Each path is a new rotation, seen through one point. The rows after it are directions, each followed by how far the rotation turns it, in deg/step (0 if it stays put).
Each turn is a multiple of 5 degrees from 10 to 175, or 0.
Each row of a path follows its step; steps can be skipped.
Path 1:
step 0: [  7 -18 -24  11   3   3   3  -9 -33  17   9   6   5  -3 -41   4  -3  -7
   5  25  -7  20  -4   5 -20 -33  20   6 -19   8  -3 -11  39 -24 -15   1
  21 -19  10 -27 -13   8 -11  13 -14  15  -2 -18  22 -41   5  11  -2  -2
 -13  -7   3  26  29  -4 -17  30 -24  12  38  12  -7]
step 1: [ -4  -9   8  -3 -18 -22  12  27   1  17 -17  14   9 -33   1   0 -10  37
 -29  18 -29 -13  20   8  19 -22 -21  17  -4  14 -16 -41  35 -27  21   0
 -21  18 -21   9 -12   5 -43   6   7 -24  -4 -17  -1  27  10  13   0  22
 -12   8   2 -17  -1 -16  -6  12   2  -5  15 -20  -9]
step 4: [ -2 -11  22  -8 -34  -3  -4  20 -16  20 -29  -8  -6  -3  15  12   3  14
   9   0 -19 -29  -5   6  41   6   9  -4 -39 -13  21 -11 -24  18  -6 -11
 -35  14  -2  -5  21   5 -10  -3  13 -21   9 -15  19  14  17  -7 -16   8
  13 -19 -16  21  -7 -32  10   3  47  38   6 -12 -10]
step 5: [  2   5  -4   4 -29 -23   6  28 -20   1   1   3  11  36 -36  29  -4  -9
 -19  -3  -1  13   4   8 -11 -11  26   0 -21 -16  -5   4  -1  -1 -14  -6
  12 -20   7  -2 -17 -48  -1   7  18  24  -2  31 -14 -22  -7  -6 -36 -15
  23 -38  25  22   7  -5  24   8   5  17 -22  19 -15]
step 6: [ -1   1   0  -6  13   8   2   1   3  33  10  10  20   7 -15  10   1  34
  11  20  -6  -5  17  -9 -14 -19 -11  20  -5 -24 -13 -33  17 -11  35 -10
  23   1  30 -14 -14  22 -18 -23   8  19 -31 -39 -16   8 -15 -22  -4  22
   7  -9   2  45   6   4   0   7  -8  49   0  -8  22]
step 8: [-30   2   3 -11  18 -22  25  11   5   7  -7 -16  36  19 -15  19   2 -21
  -9   3   4  -1  22 -19 -17   9  32  -4  17  15  -6   8  30   5  -7 -11
  13  -7  21   0 -10 -12  -5 -31  12  24  29  -2   7   1  25   4  28  39
  -3 -34  17 -10  44  11  11 -19  -3 -26 -23 -10 -15]
step 9: [-14  -1  -6 -24  29   8 -22   3 -13  32 -37 -19  -2 -30  -8  19  -3  -8
  43   8 -19 -18  18 -24   9  -4  -9  -9  11 -14 -11 -22  -7 -12   6  -6
  -1 -21 -12   0  20 -10  -6 -41 -17  20  36 -16   6  -6  18   0  26   4
 -11  -1  -8  23 -27 -18 -20  27  -9  23  16 -12   7]
step 11: [-25 -14  -8  19 -13 -24   5  14 -20  35  16   6  -1  18  14   8 -16  -2
  11 -32  16  18  -6   8 -14 -17  17 -26  18 -15  -7  -7  39  36  -8  -7
 -11 -15  15  -9 -14  21 -26 -37   7  15   9   5  -5  -6 -11 -30  -9   1
  -3 -13  48  30   6  -6 -20  15  -2  -2  -5  26  -8]
step 12: [-31 -13 -32  28   3   3  -8  17 -15  14 -12 -10   6 -21 -13 -26 -11 -13
 -11  26 -12   9 -12 -20   4 -11 -12  -9 -17 -11  18 -31 -14 -16  20  -4
 -11 -31  -4 -20 -16  18 -24   9 -15  -8 -35  -6 -31 -16  23  -7  -3  -3
 -39   9   3  31 -14 -23  11   6  -3  15   9 -17  33]
step 13: [-26 -15 -29  -2 -32   0  -7   6  35  -5   1 -18  34   9  -4  14   5  12
 -56  14  -5   5   4   0   8   1  -5  -2  -7 -17   5  13  11  29  19  12
 -33  11  -3  26   1 -11 -14  22   5  -8 -15 -24  14   3   8   7  20   0
  -4 -20  34 -11  42 -42 -10  -5   3  -4  -1  -7 -14]
step 14: [-31   5 -18  17   5  -3 -25   9 -16  -1   8  14  -8  -7 -23  27 -16  17
   2  -8 -12  37  -2 -17 -24 -10 -20 -13  30  13  15  13  -2  -3 -33 -12
 -30 -22   1  -4  12 -32  -9 -27 -12  21  19 -19 -11  23  15  -8   0  34
  24 -15  11  13  23   6 -16 -28 -24  14  -9 -20   9]
Directions:
[  4  -4   3  -4  -2  -2  -1   5   0   6   4   5   0  -5 -10  -1  -3  -6
   1  -2   7   1  -5  -8  -3  -3 -12  -1  -6   5  -5   3   4   2   6  -7
  -3   4  -5  -7  -1   4   3  -7  -6   0   2  -2   8  -1  -3  -2   0   6
   2  -1  -3   9  -6   2   2  -5  -8  -2  -1  -3   1] | 130
[  1  -8   4   4   6   4  -3   7  -3  -5  -2   4   5  -4   1   1  -1   5
   3 -10   2  -1  -3  -3   7  -1  -2  -4   4  -6   2  -3  -5  -2  -4  -2
  -1   3   3  -7   8   3  -2   2   1  -5   1   2  -4   3   9   1   4  -1
  15  -2   7   1  -4   2   0   5  -4   1   7  -3   7] | 145
[  3   3   0  -4  -2   2   1  -1  -3   8   0   2  -3  -3   3   6  -4  -1
  -3  -1  10   1   0   5   7  -9   1  -3  -3 -12   2   2  -4  -4 -10  -4
   3  -1   1  -4  -2   0   2  -2   3   1   6  -2  -1   1   1   7  -6  -5
  -2  -3  -6   5  -7   4  -4  -1   1   5   0  12  -9] | 65
[-5  0  4  4  5 -1  1 -1  0 -5  1  2  5 -5 -2 10  4  1  6  7  1 -6 -5  5
 -6 -6  4 -1  1  3 -3 -5 -6  2  1  0 -6 -3 -4  0  1  8 -4 -3 -5 -1  4 -7
 -9  2 -8  8 -8  4 -4  3 -6 -1 -7 -1 -1  6  2  2 -3 -6  4] | 130
[  0   1  -5   2   7  -1 -13   4 -13  -4   3   2  -3  -2   4  -1   0  -4
   0   2  -1  -1  -6  -1  -5   3  -2   4   0  -2  -1  -5   8   1  -4  -4
   2  -1  11  -6  -5   1   7  -2   0  13   4  -2  -6  -4  -6   0   3   0
   1  -2   4  -5   4   5  -2   0   0   3  -1  -2  -3] | 125
Path 2:
step 0: [ 28 -24   1 -11  21  20   7 -54  26 -25   1 -18 -30   3  16  -9  21   6
 -28   8 -23   8  24  25 -12   7  21   8   9  -1  14   9  15  -2  19 -15
 -10  -3  -5 -23   1   4   8 -11   9   9 -11  19 -24 -14 -23 -13 -18   7
  25  -1   6  24  13 -29  23 -30 -24  26  -2 -11 -28]
step 1: [ 19  -1  16  32   3 -20 -17   3 -12  -8   6  -8   4 -17 -32  -8  11  34
 -23  14 -19  -2  39  28 -19  13  28  -6  -7  30 -13   8  11 -15  22 -32
   8  -5  -1 -19  -7  37 -17   6  26 -25  17  28  -4  27 -22 -13  18 -11
 -12  15 -22  -4 -17 -19  26  -5 -10 -11 -22  -3   9]
step 2: [ 23  21   0  18  14 -20 -19   3 -29 -10   3  -3 -11  -5 -23   9  11   8
 -13  -1  -5  -4  27  10  24  10  13 -31  43   1  -1   0  16  -4   3  12
  16  -5 -18 -15  -2 -11 -27  31   8 -20 -16 -20 -18   5   2 -33 -31 -28
  20  41  22  -7  12  -1  -3  13  14  39 -12   7 -35]
step 3: [ 10 -18 -23  23  -7  -3   4  15 -11 -24 -25   6 -12   0   7 -14  12  -6
   3  -4  40  65 -18  32 -18  18  -6 -20   8 -10  18   1  14 -25   7   5
 -30  17 -32   1   3   3   6  26   5 -37 -22  20   9   6  -9 -15  12 -27
   3   7  -1  15  -1  -4   9  15 -10  16 -30  18 -12]
step 5: [-19   4 -15   0 -15 -18 -28 -13  18   6 -15   7   2 -15 -15 -28  35 -13
 -29  60 -20 -17  -8  58 -18   6   0   1  20  -4  -4  17 -17 -17  39   7
 -13   7  13 -16   0 -20  17  15   8  12  -8  26 -12   2 -10 -29  23   7
  12  10   2   8 -14 -14   2   3   2   6  10  -2 -16]
step 6: [ 30   3  15  32  24   4   9   1  12 -15 -11  28  24 -36   1 -17  20  20
 -23  29  23   2  35  -7 -40 -12   3 -14  13   3  -4   6  -8   3  24 -21
  28  28  21   7 -36 -11 -10   0  -6   4  -1  -6  22 -15  -8  -8   7 -22
   9  41  11  24  -7 -18  -1  -8  11  18   2  -9 -22]
step 7: [ 29  25  -4   8   9   8  29  -2 -13 -47  15  12   5 -36 -15 -14   6  24
   1  34  -8  22   7 -11   9  10 -22  -9   1 -11 -31  16  10 -21  24  25
 -38 -12   8 -11  -2  19   4  13  15  -2   4 -15 -12  29   6 -15   1 -36
  13 -18   0  28  -4   1  13  10 -15  19   1  11 -45]
step 8: [ 53  -5  10  -7 -11  -5 -35 -20 -16 -17 -21  -2 -21  11  13  14  -2  33
 -12  -4  -7  44 -21  30 -25 -18  29  14  -5 -18 -26  21  15 -11  15  -5
   3   0   3   3 -35 -23  -4  -6  -6   4 -10  14 -32  11  21   6 -14 -21
   2  -5  12  19  -1 -12  16   5 -11  17 -23  24 -12]
step 10: [  3  19  12  27   9  -5  -1  -5   9  21 -15 -13 -28  -2  -5  12  42  39
 -17  17  -2  13   1  23 -15  31  10 -55  51  -1  -3   1 -24  -1  11 -11
  13  11  10 -29   8   9  -6   3   2   3 -37  11 -10  18  -3   0 -13 -30
  13   5  12  22 -17   0  14   7   7 -14  11  -5  18]
step 12: [ 12 -19 -23  23  -1 -17 -14 -32  -8 -24   1  -7  29  21 -11  27  10  43
  -9  22  -2   1  27   5  -3  17  18 -11   0 -20  -1  22   0  14  22 -11
 -51 -18  -9  -6 -16   7  11  22   6 -10  -6  -6  23 -22  -2   2  15 -30
   5   0 -11   3 -28 -39  15  19 -11  17 -29  16  -3]
step 13: [ 11 -11  -7  -1  11   9  -9  -2 -12   7  -4 -22  10   4 -13 -12  24  32
  -6  18 -36 -16  -6  25 -25  11   4  16  15 -24 -13  16  14  -7   0   1
   5  12 -10 -19 -37  -7   7  45  21 -22 -24   4 -13  11  20 -11  24  -8
  16  36 -17  -8  37  10 -15 -25  -7  24 -16  25 -34]
Directions:
[  4  -6  -5  -1  -1   4  -2   4   4   3  -4  -7  -7   6  -7   0   1  -7
   5  -4  -7   7  -2   2 -11  -3  -4  -3   2   1   3  -2  -2  -4   3   1
  -2  -3  -4  -1  -2   1  -4  -2 -12   1   1   0   1  -3  10  -6   1  -2
   3  -7   0   1   3   4 -11  -2  -1  -3   5   6   5] | 70
[  3   6  -1  -2   0   1   0   2   1  10  -2  -3  -5   0   0 -12   1  -4
  -2  -2   1  -3  -2  -6   1   3   6  -2  -2  -5   9  -5   5   4   8  -6
   0  -3   3  -9 -14   0   7   1  -1   2   0  -4  -4   3  -2  -4   6   7
  -1  -1   4   0  -1   3   6   2  -5   0  -5  -1   5] | 80
[-1 -1  5 -9  2 -5 -5  5  5  5 -2  0  4 -1  2 -3  8 -8  5  0  2  2  3  1
  6 12 -1 -4 -7 -2 -3  9  4 -5 -1  3  6  7 -8  2  1  0 -1 -2 -4  7 -8  3
  1 -3  2  6 -5  1  1  2  0  4  0  1  5  7 -7 -6 -1  5  1] | 65
[  1  -2   5  -2  -2   4   4   3   7  -5  -4   1  -1   3   5   1   2  -2
  -1   1   6   7  -4   4  -4  -4  -1   5   2   6  -1   3  -1  -2   3  -5
   1  11  -6  -2 -10  -4   1  -4   7  -7   4   6   2   2   6   0  -3   4
 -13   6   2  -8   2   3   0  -5  -5   1  -2  -4   3] | 140
[ -1   6   1  -2  -2   3  -6   1  -9  -5  -2  -5  -2   1   0  -5  -2   1
  -3  -7   3   2 -12  -4   5  -3  -6   3   3  -4  -3   1   5  -4   0  -6
   2   3   2  -3   4   4  -6   4  -4 -10   5   3  -6  -6   4   9   0  -3
   5   6   0  -3  -4   6  -4   6  -3  -2  -8   7  -5] | 65
[ -8   3  -9  -3  -6  -1   4  -5   3  -2  -2   2   6   6  -1   1   8   0
   8   8   0  -4  -1  -1   1  -3  -1  -2   7  -5   1   1  -6   1  -7  -2
   1   3  -2   9 -11  -2   5   5  -4  -2   2   1   3  -5  -8  -4   9  -1
   3   4  -6   0   1   6  -3   8  -2   0  -2   0  -1] | 45
Path 3:
step 1: [ -1  43  18  21  29   1  19  16  10 -26  -3  -4  -9  29   7 -31  -5  10
 -11  19   9  -4  16 -27  15 -13  -3  29  32 -11  -5 -36  -1 -13  -3   3
  16 -11 -13  23   6 -16 -12  11 -19   3  22  -2  -9  16   5  26  -3 -24
 -21  -1  -7 -51   9  -3 -32  36  19  10 -13  -1 -29]
step 2: [ 26  -4  -2   9  13  -4  11  31 -25  29  20  -9  45 -21   0   8   0   5
 -13   7   5  -6  33  40  13   2   7  -7   0 -16  18 -18  -5 -18  20 -15
  -6  28  -8 -19 -21 -16 -16  -3 -22   4   3 -17 -16  -2  38  -2  27   4
  -3 -30  17  10  41 -16 -10  36  15 -16 -29  18 -17]
step 4: [ -2  26  -5  13   1 -11  18  20   9  -4  18 -11   9 -10  36   2   3  38
 -38  -9 -22   6  -9 -31  -1   5  42  -4  -3 -21 -11  -2 -14  21  25  10
   3   1   3   0 -41  54  15  -9 -18  19  21  -3  -4   6  18  17   2 -36
 -10  -7  -4  10   6  23   0   3  19  -2  22  37   9]
step 5: [ 26  23 -11 -11  16 -11 -16 -28  31   5  10 -11  -3  15  20  17 -19  -1
  32   3   5   8 -10   2  -8   4  13 -13   2  -8   6  -3 -33   3  16 -21
 -45  41 -21  16  23  -5 -14  11 -26  16  12   8 -14 -11  23 -40  11  -6
 -30 -14  25  25 -26   7  17  20  22  27  -2  21   1]
step 7: [-33   1  -7 -29  -8   9  34   4   2  -5  13   5  16 -14  -1  48   5 -12
  24  23  21  -4  11  -4 -13 -33  45 -14  10   6  13   4  -2  34   4 -18
 -29   5  16  10  19   4  12 -29  -4  16  33   8  18   3   7 -17   0 -16
  30   6 -25  -9   4   6 -26  27  15 -20  10  21 -26]
step 8: [ -5  -8  -4   5   1  -2  28 -15  34 -11  21  -4   5  -2 -18   9   8  29
  26  11   5   4 -14   7 -21  13 -21  -3   1 -32 -11   1 -44 -28 -18   6
   6  36 -24   1  -4  13  10  21  20  21   9   9  21  25   7  -8  38  36
 -11  14 -30 -11 -35 -19  -9   3   5 -39   0   6 -28]
step 9: [-21 -15  -2  -3  19  27  11  31  26 -13 -12  19  64   8  10   2  18  11
   5 -17  13   3  -2 -22 -20 -15  -6   7  41   5 -23   4   4  -3  -1  -2
  25  -1  -2  28   5  18  28   4 -17  11 -34   7  20  -4  10  -6  -8 -10
   0  -9  41  31 -23 -19 -32   0  12 -15 -21  -9  -6]
step 11: [ 31   3  -3 -16   8   2   6  18   2  -9  -4  13  12  -4 -11  -6 -13  55
   8  48 -14  30  -1 -21   5   5 -40  33  11 -31 -10 -29 -30  20   5  24
 -17 -24   0   0  17 -10   1   0  13 -20  11  12  36   6 -13  -6 -14 -17
 -16  -3  13 -24   9 -13 -28  25   5   0 -23   3   6]
step 12: [  9   1 -25 -31  -3  -7  25  36  14  29 -31  21  35  37  -4  11  12  -9
   9  13 -22  22  31  -6   5  18 -18   8 -21 -18  27   2  26 -17  19   6
  -7  14   1 -17 -37  -1 -10  -4   4  40 -17  13  -7  -1  37  10  -3 -12
  10 -16  -9   8  18 -14 -26  15  20  16  -2   2  -4]
step 13: [  3  -1   9  12  35  13 -10  41  26   9  -8 -30  24   8   2  -3  -1   8
  -5  -5   9  -3 -20 -19  26 -20 -30  44 -19 -10  -9  18   4  38   0  10
 -31  15 -14 -31  -1 -26   1  21  -7  13  28   4 -35  -6  -5 -15  -2   4
  20 -22 -37  -4 -21 -21  14  -1 -20  -5  17  11 -13]
step 14: [ 13  -5 -13  15  -1 -46  29  30  14   5  13   8   3  -6  17   0   9  19
   5 -12 -11  -3  20 -36  19 -21  34  36  16  -9 -15  -7 -23   2 -32  37
  -9  13 -18 -41  -6   9  19  -1 -19  -6 -16  26  11 -31  17  15  -5 -26
 -10  17  -7  10  24  15  32  10  16  -5  -6  -4   0]
Directions:
[  7  -3   0   2  -1   4   3   0   0   5   4  -2   3  -5  -1   3   4   0
   0  -4   0   0  -1 -11  -7  -2  -4   9  -8  -3   2  -7  -3  -9  -3  -3
   3   0   1  12  -7  -2  -6  -7  -2  -1   5  -4  -1  -5  -3   3  -3   5
   4  -5   7  -4   4  -4  -2   3  -3   4   6  -4   2] | 40
[-3  6  1  3 -1 -3  7  1  1 -3 -4  3 -1  0 -7 -2 -1  0 -7  4 -5  1 -3 -7
  0  0  8  3  2  9  4 -4 10  2  4 -6  5 -3 -5  5 -2  4 -1 -2  0  2 -7  0
 -2  0  9  7 -3 -1 10  5 -1  9 -1  0 -7  6  7 -1  3 -3  2] | 135
[  6  -3  -2  -2  -4  -1  -3   2   9  -5   8  -8  -8   6   4  -3   3  -1
   2   4   3  -1   2   6   2   0   4   8   1  -5   7  -2   3   4   2  -1
  -2 -10   8   5   1   2  -1  -4  12   3  -4   7  -6   1   2  -3   2   4
   4  -7   4  -4   0   1  -2  -1   7   3  -6  -2  -2] | 65
[  4  -5   7   1   2   1   3   4   1  -1   1   2 -10   0  -4   2  -8   0
   5  -1   2   0  -3  -2   7   8  -1   4  -1   1   1  -2  -7   0   0  -1
  -5  -8  -2   2  -1  -4   5  10  -3   4  -2  -1   2  -1   0  13  -2   4
   2   0   5  -2 -11   5  -1   2 -11  -6  -3   5   1] | 140
[ -4  -1   6  -4   0   0   3   0   6  -5   1   2   1   1   4   7   2   1
   2   1   1  -4  -8   2   1  -5  -2  -3   3   6   1  -3   7   5  -4   1
  -1  -4  -7  -4  -9   4   2  -2   2   4  -3 -11  -8  -5  -4  -6   4  -7
   4  -4  -1  -6   3   1  -1  -1 -13   3  -3  -3   7] | 110
